A single turn carries every row of the set below to another of its rows. Some are shown first; where does it send the rows asked next?
q351: [  8.7  -8.2   9.3 -23.3 -13.3  -5.1  -1.4 -15.7  21.9 -17.7  -1.7  -6.2]
q882: [-14.3  -4.0  14.7   6.6 -16.9  -5.0  -9.0  -3.4 -14.5 -10.3  31.3 -18.7]
q93: [ -7.3  12.5 -15.8  23.4   2.4 -10.3   0.8  -2.9   1.3 -24.4  -5.8  -9.7]
q488: [ -1.9 -15.0  -7.9  23.9  15.4 -10.1   3.1   3.6   8.9 -16.7  -7.2  -2.6]
q738: [-14.6  -1.5  15.3 -22.1  -4.3  -9.1 -15.7   9.5  27.2 -20.1 -13.7  -8.1]
q545: [ -6.1  -5.1  12.9  -0.2  11.7 -28.7  -5.1   0.6   6.7   3.4 -16.4  -6.9]
q76: [-11.0 -13.8  13.6  25.3   5.3   6.2  15.2  -2.5  19.6   3.7  11.1  -7.4]
q372: [-14.7   1.3   5.4 -14.3 -17.4 -14.0  -0.1 -11.9   4.9 -13.3  31.1 -12.6]
q243: [ -7.7  -6.5  -9.9  19.1 -31.8  -2.2  -5.1  -2.7   8.4  -5.0 -17.0  -1.3]
q304: [-26.6   2.9  -5.5   0.0 -20.1   2.8  -8.6 -11.3  34.5 -10.8  16.6  -8.0]
q659: [ -0.1  12.6  28.8   1.7  -3.5 -19.6 -16.4   7.4  16.0 -16.4 -11.8   0.8]
q208: [ -6.6  -8.4  10.9   6.8 -13.6  18.1  -9.4   4.3  18.3 -25.7  -6.5 -40.4]
q173: [ -9.6   4.3  26.1   1.6 -15.0  10.7 -24.4   7.0  13.1 -10.0 -17.6 -28.9]
q119: [  0.8 -16.3  15.1 -19.1   8.3  -4.7 -10.2  -7.0  14.7  -0.5  16.2  -3.0]
q703: [-36.0   0.7   2.1  24.6 -12.0  -8.2  -1.5  13.8   5.4  -5.9  15.7 -21.0]
q251: [ -0.4  -0.9  -0.3 -11.5 -23.9   4.6 -19.9  -7.1  13.4 -16.5  15.8   8.8]
q370: [-11.1  -4.5  29.7   7.7 -24.1 -13.1   0.1  20.5  11.6 -18.4 -16.5 -13.1]
q4: [-28.9   3.6  14.9  13.8 -23.8   3.4  -5.2   1.2   3.9   2.5 -21.7  -4.9]
q344: [ -9.5  -0.2   4.8  -6.6  14.4  -4.5  -8.1   3.5 -18.5  -9.6  15.5 -15.3]
q246: [-18.0  17.1  -5.4  14.2  -6.2  24.4   2.9   8.7   9.7 -16.4   3.5  -7.5]
q380: [-12.2   5.0 -10.3  -2.7  12.7 -10.0  -9.9   3.7  -0.3 -17.4 -15.9 -29.8]
q973: [ -7.5  -1.6   7.6  18.6 -25.9  -0.2 -16.5   4.0  39.6  -9.4  14.2 -20.9]
q451: [-15.7  -8.0  10.7 -14.3   5.6   3.6 -13.8  14.0   8.1 -23.8   9.6 -36.1]
q595: [-17.5  -8.8  -6.4   9.6 -16.2  18.2   1.2  -8.9   5.9   5.4   5.9 -34.9]
q572: [  2.1 -30.5  15.7   7.4   0.3 -25.6 -14.0  -3.8  13.4  -4.2   2.7  -8.3]
q233: [ 12.7 -10.0   2.2  20.4   2.2 -17.6   1.1 -11.2  22.1   4.4   4.4 -19.7]
q844: [  1.0   0.9  19.5  17.0 -19.7   1.3  18.9   2.8   6.9  -2.3  17.5  -0.8]

q882 -> q93
q380 -> q451
Now find these:
q572 -> q659
q370 -> q251
q488 -> q173
q595 -> q703
q738 -> q119
q304 -> q76
q973 -> q844

